In the data rows, 128 means zero.
Some points, one per row:
(191 194 183 186 191 173 164 170 173 145 160 143 153 150 137 121 122 132)
(181 196 198 174 194 183 177 183 171 166 170 160 159 169 164 158 165 157)
(159 163 166 154 147 168 172 160 169 175 177 181 178 183 186 181 175 183)
(138 146 148 149 152 151 164 155 156 164 159 151 153 156 147 154 152 149)
(182 180 186 191 197 195 195 192 202 193 181 186 182 198 192 177 175 174)
(140 126 127 128 141 125 143 140 134 131 134 137 129 137 123 127 119 117)
(164 169 173 147 158 161 145 143 135 127 131 133 129 118 130 122 118 121)
(137 145 149 149 156 156 175 161 167 177 163 167 161 162 153 163 164 154)
(111 120 127 130 126 132 121 130 136 132 134 134 141 123 133 132 124 132)
(129 134 137 132 138 154 128 131 150 136 128 130 133 138 143 146 138 135)
(32 35 36 50 41 49 53 70 65 67 77 81 82 93 82 84 86 80)
(169 184 174 167 161 157 158 163 155 152 143 140 143 136 137 133 133 130)
(126 141 141 151 151 140 151 145 142 146 146 134 127 132 134 132 125 123)
(99 97 99 119 100 115 109 105 119 131 110 126 116 115 125 124 113 122)
(108 106 108 109 102 114 114 120 120 125 126 124 119 125 122 120 136 127)
(124 124 144 138 144 152 150 161 150 157 169 169 159 156 161 159 171 165)
(64 52 52 46 35 35 24 42 32 32 27 38 34 30 33 36 46 41)
(119 114 118 124 134 138 137 143 148 139 142 148 143 144 138 134 142 148)
(130 146 130 141 149 136 143 135 135 144 139 140 146 145 146 148 155 162)
(159 161 161 160 145 160 154 131 142 144 130 140 147 136 137 132 130 122)
(108 104 104 119 116 119 126 128 133 143 147 135 147 139 147 159 147 158)
(77 69 68 61 60 64 46 39 51 53 35 49 43 36 31 55 43 62)
(106 98 112 104 104 106 103 108 103 107 112 126 125 133 119 119 123 123)
(159 147 137 133 118 115 97 92 87 88 66 71 60 60 66 53 67 75)
(36 49 49 44 50 63 68 71 78 90 91 95 102 101 106 107 101 95)
(29 18 23 37 42 41 61 45 61 73 85 71 87 80 77 86 84 84)
(144 135 144 151 141 147 146 158 138 157 147 153 151 149 148 159 148 144)
(0 0 0 0 0 0 0 0 0 0 0 0 0 0 0 0 0 0)
(121 119 116 107 98 101 83 81 71 62 59 75 74 80 71 80 83 81)
(178 176 182 181 189 189 179 178 190 181 178 179 174 174 179 173 171 169)
(167 165 136 123 119 99 91 81 64 61 53 41 47 50 51 51 68 60)
(119 136 122 126 136 129 120 129 138 148 147 146 163 149 150 159 162 157)
(104 93 87 84 89 73 73 62 61 50 47 46 60 38 46 50 55 65)
(174 176 179 173 178 166 173 164 153 154 160 151 149 152 137 143 148 135)
(161 145 146 129 112 121 103 117 104 107 104 99 100 100 106 102 113 104)
(133 140 142 151 155 165 163 164 168 165 175 166 166 150 153 159 158 151)
(89 93 98 101 110 110 110 118 121 119 124 130 126 126 134 142 135 135)
Then 10 other points, each followed by its number:
(94 94 90 96 107 111 112 116 117 110 123 131 120 138 131 127 127 121) 0
(173 158 170 168 169 171 164 166 168 170 165 172 167 166 175 169 178 169) 1
(62 57 58 68 60 71 81 91 90 86 89 99 88 103 105 111 108 103) 2
(173 173 173 172 161 174 176 171 165 173 176 174 179 166 167 166 173 159) 3
(170 163 167 153 153 157 159 150 146 148 154 147 145 140 145 146 154 150) 4
(69 69 67 74 73 79 77 86 73 88 90 87 85 93 98 106 105 101) 5
(121 109 117 124 123 109 131 136 113 127 132 134 125 135 138 143 140 142) 6
(132 143 136 138 132 143 138 145 144 150 136 149 148 146 145 144 137 140) 7
(130 135 149 145 144 136 137 142 129 131 126 133 136 140 150 146 155 148) 8
(134 134 136 139 129 130 130 138 148 140 139 137 119 134 111 123 119 129) 9
Which three of these numbered points are nearest to each point below, ignoring the 2 directions in which the first points spread most? Their numbers follow each, nearest first.
(137 143 138 132 134 134 141 132 138 135 127 141 136 124 125 120 120 115) > 7 3 0
(0 8 0 0 8 0 9 18 25 30 25 27 31 38 32 49 37 39) > 7 2 0
(45 46 22 27 26 8 13 1 3 7 0 0 3 8 8 15 25 33) > 5 4 1
(138 130 125 123 115 109 100 91 92 102 94 82 79 85 70 73 67 87) > 9 7 3
(79 79 83 97 102 98 104 116 110 122 122 127 125 125 127 132 138 146) > 5 1 6
(192 194 186 189 179 190 189 184 170 179 161 158 144 153 135 142 143 140) > 9 7 3
(23 26 23 34 33 48 47 53 61 70 79 78 77 76 85 75 73 89) > 7 0 5
(166 167 156 168 155 154 163 158 154 155 160 164 152 142 147 143 145 135) > 3 7 4
Here are 10 other points, each followed by its number:
(111 131 127 125 145 136 127 140 132 137 134 140 135 141 141 143 141 135) 0
(156 157 165 163 153 141 151 144 155 143 152 134 148 149 147 151 139 149) 1
(150 145 152 154 163 160 154 146 161 159 155 155 152 150 151 133 144 145) 2
(138 128 122 110 100 92 89 85 74 56 62 56 42 48 57 61 63 71) 3
(95 99 104 105 123 104 104 118 128 128 126 134 139 146 140 140 139 131) 4
(167 176 177 178 179 177 161 176 173 157 170 164 167 167 158 161 155 166) 5
(171 180 173 168 169 159 150 167 155 140 158 153 155 155 161 152 151 157) 6
(178 176 174 165 153 157 140 142 150 137 126 119 121 122 116 107 107 110) 7
(131 130 134 132 128 128 140 139 130 126 127 143 130 139 136 134 129 139) 8
(161 155 158 167 160 166 163 164 172 159 170 167 174 155 162 182 176 166) 9
The same question for these:
(87 94 93 90 102 105 104 117 107 118 116 130 123 133 124 132 128 130) > 0 8 5
(160 158 168 171 178 169 167 174 169 166 171 168 172 162 172 179 161 170) > 5 9 3
(172 178 185 177 182 180 194 182 181 181 185 198 185 179 193 179 176 170) > 8 2 3
(107 110 114 121 123 116 119 124 124 125 125 126 143 131 133 130 133 128) > 4 5 0
(193 186 188 173 167 163 159 145 147 130 138 112 111 109 111 109 96 96) > 7 2 3
(198 202 191 182 174 185 182 176 174 168 163 158 172 167 156 150 146 146) > 7 8 5
(177 163 170 163 172 157 155 155 142 139 137 150 134 143 144 142 142 145) > 8 3 6
(88 86 88 84 92 93 86 112 106 102 108 106 108 107 112 104 102 111) > 5 7 6
